One turning vector, and how many ticks it has turned
The counts run from 0 to 662.
[136 150 139 102  84 138 119 135  61 118 121  61 123 157 133 152 174 125
  96 164 140  94 122 122 130 114 107 137 134 125 122 147 139 114 146 142
 160 134 122 121 103 109 134  94 141  96 128 106  99  94 159  92 167 132
 150  93 122 175 143 124 180 152 158 133 144  71 124 135 180 118 143 118
 167  94 126 171 117 149 148 108 121]
109
[111 117 130  91  80 127 109 133  96  77 174  74  77 155 122 122 101 145
 121 181 116  84 117 136  96  75  99 101 138 116 141  90 126 148 115  88
 168 135 119  88 118 135 118 135 158 115 151  93  97 127 119  85 116 102
 116 149 103 141 132 110 128 119 122 174 112 130 107 158 171 105 140 142
 138 127 124 147 133 185 111 120 166]
68
[115 132 107 161 129 107 130 111 145 133 171 140 127 106 116 153 129  92
 116 144  82 128 115 160 138 160  89 111 119 114 149 107 129 147 103 167
 159 133 151 136 179 158  94 113 117 125  93 117  77 113 148  68 100 115
 132 181  81  95 136 123 156 143 151 165 119 110  68 138 149 121 172 111
 110 150 119 156 104  88 125  98 119]
636
[ 96 152 190 168 143 151  87  80 130 101 122 149 126 154 161 159  98 132
  90 141 121 180 162 170 101 125 141 113 115 158 155 109 108 119 121 156
 177  92 166 121 118 139 141 136 140 150  98 133 110  95 112 126 125  89
  51 114 119 124 180 122  96 167 139 146 108 124 128 167 115 128 161 122
 135 146 147 147 138 168  98  90 112]
144
[108 150 172 119 138 160  89  98  97  80 107 158 125 129 102 122  97 112
 110 121 135 149 110 131 111 153 123 107 117 157 161 110 151 166  83 157
 176 152 151 154 147 179 122 121 112 108  99 132 121 117 122  88 125  46
  90 157 120  84 145 145 131 105 112 121 107  95 112 159 153 165 185 110
 103 127 148 130 101 142 126  88 137]
209
[117 144 119 165 136 133 102 107 133 157 174  71 128  82 124 156 130 130
  78 132 131 133 136 165 137 136 111 123 107 105 161  85  60 135 171 153
 145 106 120 117 170 138 141 112 166 126 104 128  75 150 152  87  83 161
 121 105 107 132 144 136 133 147 177 150 138 170  56 112 118 121 164  93
 119  96 134 149 131 126 149  87 109]
419
[ 89 184 171 118 149 155 119  69  81 112  83 111 132 124 111 140 141 122
  87 110 138 124 137 147 120 166 135 126 121 144 167 119 122 150  98 154
 209 121 161 151 165 164 156 112 119  89 113 138 115 105 138  92 161  72
  96  76 124 155 150 126 142 127 121 126 134 103 140 128 138 139 191  88
 103 105 151 162  96 151 122 125 126]
361
[144 138 122 151 112 100 119 143 110 147 117  76 145 144 144 136 136 163
 122 131 130 126 116 143 126 108 132 126 163 118 144 145 122 101 177 188
 139 131 121 125 103 140 116  84 114 170  94 135  75 140 165  90 122 165
 125 125  96 147 157 105 199 177 187 120 145 116  74 133 144 163 168 119
 103 123 130 174 122 119 135  89  84]
654
[124 122 187 164 102 138 110 104 106 114 135 125 163 153 162 163 107 168
 100 127 118 148 139 157 127 108 168  99 137 126 144 117 112  86 174 177
 126 109 133 139  94 126 114 117 122 155  77 144 108 142 129 136 120 120
  86 146 112 138 178 123 170 196 153 106 115 149 115 157 140 153 155 110
 130 135 185 144 129 147 135  72  70]
399
[143 184 135 137 105 149 108 130  70  83 127  96 124 133  92 111 105 152
  89 104 176 142 144 118  89 162 130 143 140 125 137  96 101 124 142 155
 150 134 111 123 128 111 118  84 141  86 155 123 127 148 191 111 152 145
 137 167 138 160 112 111 134 166 157 124 129 155 149 119 135 139 148  78
 121  67 155 161 120 172 190  75 103]
305
[102 113 122 115  89 115 124 143 100 112 147 156  48 132  99 125  96 153
 102  86 178 141 149 139  83 127 102  90 148 101 119  61 101 145 128 111
 158 149 110 124 180 118 102  97 150  86 139  80 119 154 152 105 146 147
 102 134 128 130 133 126 111 108 172 161 110 153 153 145 157 170 151 123
 166 127 131 139 160 152 143  82 154]
497
[ 84 167 146 149 162 116 101  87 160 113 122 123 118 106 109 138  65 128
 121 116 159 159 141 160 107 144 115  86 127 159 171 104 101 146 115 128
 166 127 169 113 157 143 121 150 160 115 107 107  89 144 121  77 112 107
  68 113  89 111 146 133  77 147 160 165 100 137 105 143 129 147 200 145
 106 144 160 156 110 118  98 114 118]
441
[147 126 100  84 106 183 113 116 103 119 185 104  91 139 132 139 123 155
 134 151 124 103 115 160 138 105 101 124  99  90 150 101  96 134 127  98
 168 108 116 104 156 138 107 126 189  83 112  98  96 100 131 115 107 117
 115 108 114 159 131 148 151  94 134 143 123 100  93 193 120 145 163  70
 135 104 120 128 161 156 167  91 161]
620
[110 130 145 159 106 108 112  94 135 128 173 113 139 124 181 178 142 104
  97 171  81  99 131 157 141 136 109 132 113 135 167 102 123 102 129 147
 143  93 164 118 126 106  76 138 151 135  90  95  86 100 128 106 119  96
 112 156  77 139 151 110 124 174 157 150 135  87 110 148 154 105 154 124
 161 177 130 172 124 132 111  72 107]
317
[118 174 146 135 124 175  64 105 121 129 145  80 153 106  99 166 132  98
  78 157 145 167 151 127 135 147 112 125 105 136 160  97 140 134 114 184
 185 123 137 126 144 145 172 132 132 137  97 116  92 100 113 102 142 111
 100 115 134 101 144 147 108 159 149 167 115  91  74 143 138 105 152 128
 163 134 135 136 102 150 138  60 112]
314
[ 97 143 103  82 105 124 124 139 113  80 164  97  55 138 111 126 114 134
 110 159 122  76 117 163  79 105 103 107 123 134 157  89 128 170 104 101
 177 150 135  98 133 150 125 125 163  91 136  99 110 134 120  92 133  97
 122 178 108 123 116 108 108 112 129 185 108 106  96 158 171 115 144 146
 136 133  94 132 129 176 110 105 170]
67
[ 71 141 162 138 152 136 117 102  99 135 120 151 108 114 159 147  91 114
  89  83 104 132 157 162  94 146 142  97 127 151 165 110  89 155 137 126
 152  82 158 146 176 119 130 105 153  94 109 126  94 140 145 125 116 106
  99  77 113 153 167 131 100 118 145 133 174 143 137 169 143 146 179 114
 151 154 152 146 125 158 152  85  95]
297
[ 77 102 144 120  97 101 118 103 120 109 147 100 135 129 155 154 113 156
 120 131 130  74 136 141 129 111 164 105 152 140 142 102 134 110 165 114
 163 138 130 123 170 157  86 152 135 132 115 129  97 167 118 113  95  80
  79 112  70 145 143 127 139 162 155 134 107 140 112 126 168 157 194 158
 111 171 161 150  99 124 106  95 138]
270
[117 116 147 165 139  91 110 136 134 103 105 140 145 159 162 141 104 120
 119 118 133 128 127 160  97 134 120 126 151 164 153 133 160 129 131 154
 121 153 157 132  99 154  84 106 108 153  87 117  96 141 134  85 120  91
  96 128  66 117 140 114 168 151 170 112 133  98 127 147 155 165 169 152
 103 168 126 166 103 120  96  89 105]
206
[140 176 147 127  99 130 116 137  91 112 109  65 116 124  95 160 122 137
  75 119 175 127 151 103 106 159 128 117 139 152 100 115 142 107 146 175
 163 156 116 130 108 126 134  91  99 108 147 113 131 125 156 113 180 130
 106 117 148 165 140 118 141 196 175 130 119  88 151 117 172 149 127 138
 175 114 162 156  94 129 141  76 112]
456
[135 121 155 144  96 120 136 117  73 101 141 102 127 166 160 150 130 158
 112 130 142 138 139 153 122 107 117 128 128 102 108 109  80  97 165 133
 130  93 110 140 108  80 124  89 150  94 126 101 105 104 162 112 142 158
 132  74 113 202 162 121 172 146 144 126 117 125 173 145 129 139 150  83
 141 116 152 166 148 155 149  82 100]
623
[177 146 117 111  98  95 129 152  77  67 124  76 121 183 110 105 104 161
 162 159 123 108 101 149 109 102  96 117 150 112 147 134 124 145 140 128
 141 134 132 116  61 131 103  93 149 119 143 110  90 122 165  74 133 135
 151 148 113 177 152 101 194 158 153 126 105 112 130 156 142 139 165 104
  88  78 125 181 153 160 113 118 114]
133
[129 175 129  80 133 156  94 119  82 108 138 151  90 138 100 108 115 127
 133 112 131 147 123 145  80 135  82 127 133 107 184 106 112 173  82 120
 189  98 134 128 168 151 139  79 155  86 120 106 105 123 158  79 145 124
 122 158 130 126 121 131 129  84 135 152 118 136 126 148 134 135 172  86
 127  91 110 154 151 190 141 116 146]
386
[127  87 161 119  95 130  74 137  80  96 129 126 140 157 144 115 103 155
 140 126 179 155 106 150 114  84 132  97 159 108 127 112 141 124 141 131
 139 168 110 127 148 166 100  92 106 134  89 117 104 146 127  84 108  99
  74 106  94 115 153 148 184 104 146 117  99 163 121 161 154 183 170 122
 115 130 153 138 116 137 134  99 133]
527
[127 186 183 168 107 147  95 115 107  94 113 115 178 140  91 132  89 114
  95 117 136 195 131 121 110 145 118 105 134 146 151  98 119 145 120 187
 153 135 137 123 102 123 136 113 114 159 107 130 112 118 154  80 113 116
 107 187 116  93 173 124 117 181 161 123 105 149  92 133 157 135 158 135
 157 107 168 165  98 135 158  82  82]
633
[157 160  88 136 111  95 146 148 126 133 111  67 115 134  94 129 160 145
 119 139 101 108 118 170 114 129 117 121 146 108 144 135 113 133 160 175
 146 139 129 116 112 144 115  72 120 143 109 145  75 154 167  64 122 179
 142 156 102 147 133  92 175 164 173 151 125 125  67 125 129 135 156  96
  64  97 116 160 128 126 147 119  95]
308
[120 116 143 135  94  96 139 116  97  90 134 152 166 144 153 134 144 118
 129 119  99  77 105 136 137 154 121 129 135 134 127 123 150 119 138 135
 152 150 153 158 160 135  52 107 118 105  97 121 104 127 143  77 132  66
 113 158  69 130 145 129 178 124 136 127 112 101 136 132 176 146 191 119
 130 159 153 172  77 112 140  86 124]
382
[136 111  75 152 127 111 121 116 141 143 142  73  90  99 117 141 117 150
 105 112 152 113 133 194 138 123 136 118 119 100 126  92  89 126 170 149
 131 156 122 132 154 155 103 100 150 104 110 127  85 169 145  91 112 151
 104 105  99 147 113 140 168 128 192 147 128 138  67 147 124 154 159 100
  67 121 106 136 124  99 145  79 137]
75
[106 130 163 148 122 119 135  97  87  70 115 138  88 158 158 121  97 153
  89 120 148 112 155 172  89 144 140 118 129 145 130  96  87 117 139 103
 153 129 144 131 133  99 131 115 166  71 138  99 124 107 134 107 141  88
  78  69 112 197 149 118 118 128 126 130 123 146 191 137 150 135 154 105
 123 147 161 150 139 169 109  84 135]
472
[112 156 130 134 113  80 156 130  77 113 125  58 114 148 125 146 137 153
 112 175 136  96 131 145 121 120 106 118 143 120 135 137 101 122 152 135
 158 122 141 123 129  99 153 110 136  97 148 107  80 115 153  61 138 143
 158  72 103 193 168 118 150 178 142 155 122 122 132 125 141  96 165 112
 119 100 151 185  93 137 103 142 102]
390
[ 98 167 146 172 129 104 130 111 139 109 142 115 111 109  80 165  94 134
  77 127 135 151 146 146 130 175 125  87 132 128 142  91 113 137 109 187
 165 138 159 137 153 144 121 136 117 128 111 132  99 125 137 104 131 125
  98 188 125  89 149 119 107 198 169 166  90 106  72 131 146 126 167 129
 136 127 162 138 100  80 112 114 114]
289
[130 127 102 109 121 130 139 131 123 121 158  97  37 134 119 159 143 124
  95 172 109 123 129 158 109 106  90  92 112 111 138 108 127 130 116 128
 183 116 138 105 124 145 129 123 134 100 123  90 100  91 121 114 163 128
 107 123 140 145 122 114 147 131 147 184 112  58  98 182 155 129 133 125
 159 127  80 142 147 140 106 125 168]
516
[142 107 143 123  88 123  83 155  86  83 140 100 141 155 129 114 114 136
 133 157 147 128  93 139  92  86 112 114 170 111 133 105 154 151 145 140
 135 187  91 102 111 160 113  78 121 147 102 111  94 149 134  63 117 112
 118 169  96 113 143 130 187 115 151 129 107 157 107 137 160 154 159 137
 109 118 137 156 110 146 143 102 116]
181
[135 150 123 161 130 113 114 111 145  80 155  98  84 136 108 130 126 130
  72 175 116 120 130 174 102 129 127 121 118 131 137  66 123 141 119 161
 162 150 134 110  93 152 131 117 122 145 106 128  91 106 111  80 129 115
 116 183 124 110 110  77 132 170 142 183  89 140  79 145 135 102 130 121
  85 131 100 136 127 138  95  98 133]
115
[115 120 107 114 105  94 161 127 118  98 139  87  84 149 143 143  86 170
 138 149 126  63 133 174 107 110 125 101 138 129 135 119 116 127 187  81
 140 127 157 104 116 102  72 146 178  97 148  87 101 149 159 117 125 117
 119 110  93 207 136 115 144 146 162 140 128  97 131 161 158 123 168 130
 110 144 136 155 124 124 119 102 133]
646
[102 145 178 127  95 139 116 122  87 144 120 174 132 139 143 153 145 116
  85  80 134 167 139 119 102 147 109 130 145 130 159 122 157 118 116 176
 171 102 144 162 169 154 126  71 102 112  94 129 101 122 168 102 158 119
  95 136 127 105 153 133 154 123 167 131 138  86 134 146 164 181 173 130
 189 143 134 153 122 137 157  82 102]
232
[134 115 124 137 109 127 138 147  83  65 136  91  88 160 121 132 105 123
  73 166 103  83 108 169  87 105 132  93 140 141 100 117 145 161 150 147
 136 180 128 135  63 134 113  81 116 114 125 134 116 105 127 100 122  75
 122 146 124 153 138 106 168 127 131 136 120 104 121 170 206 125 127 146
 106 132 119 138 111 158 146  99 133]
4
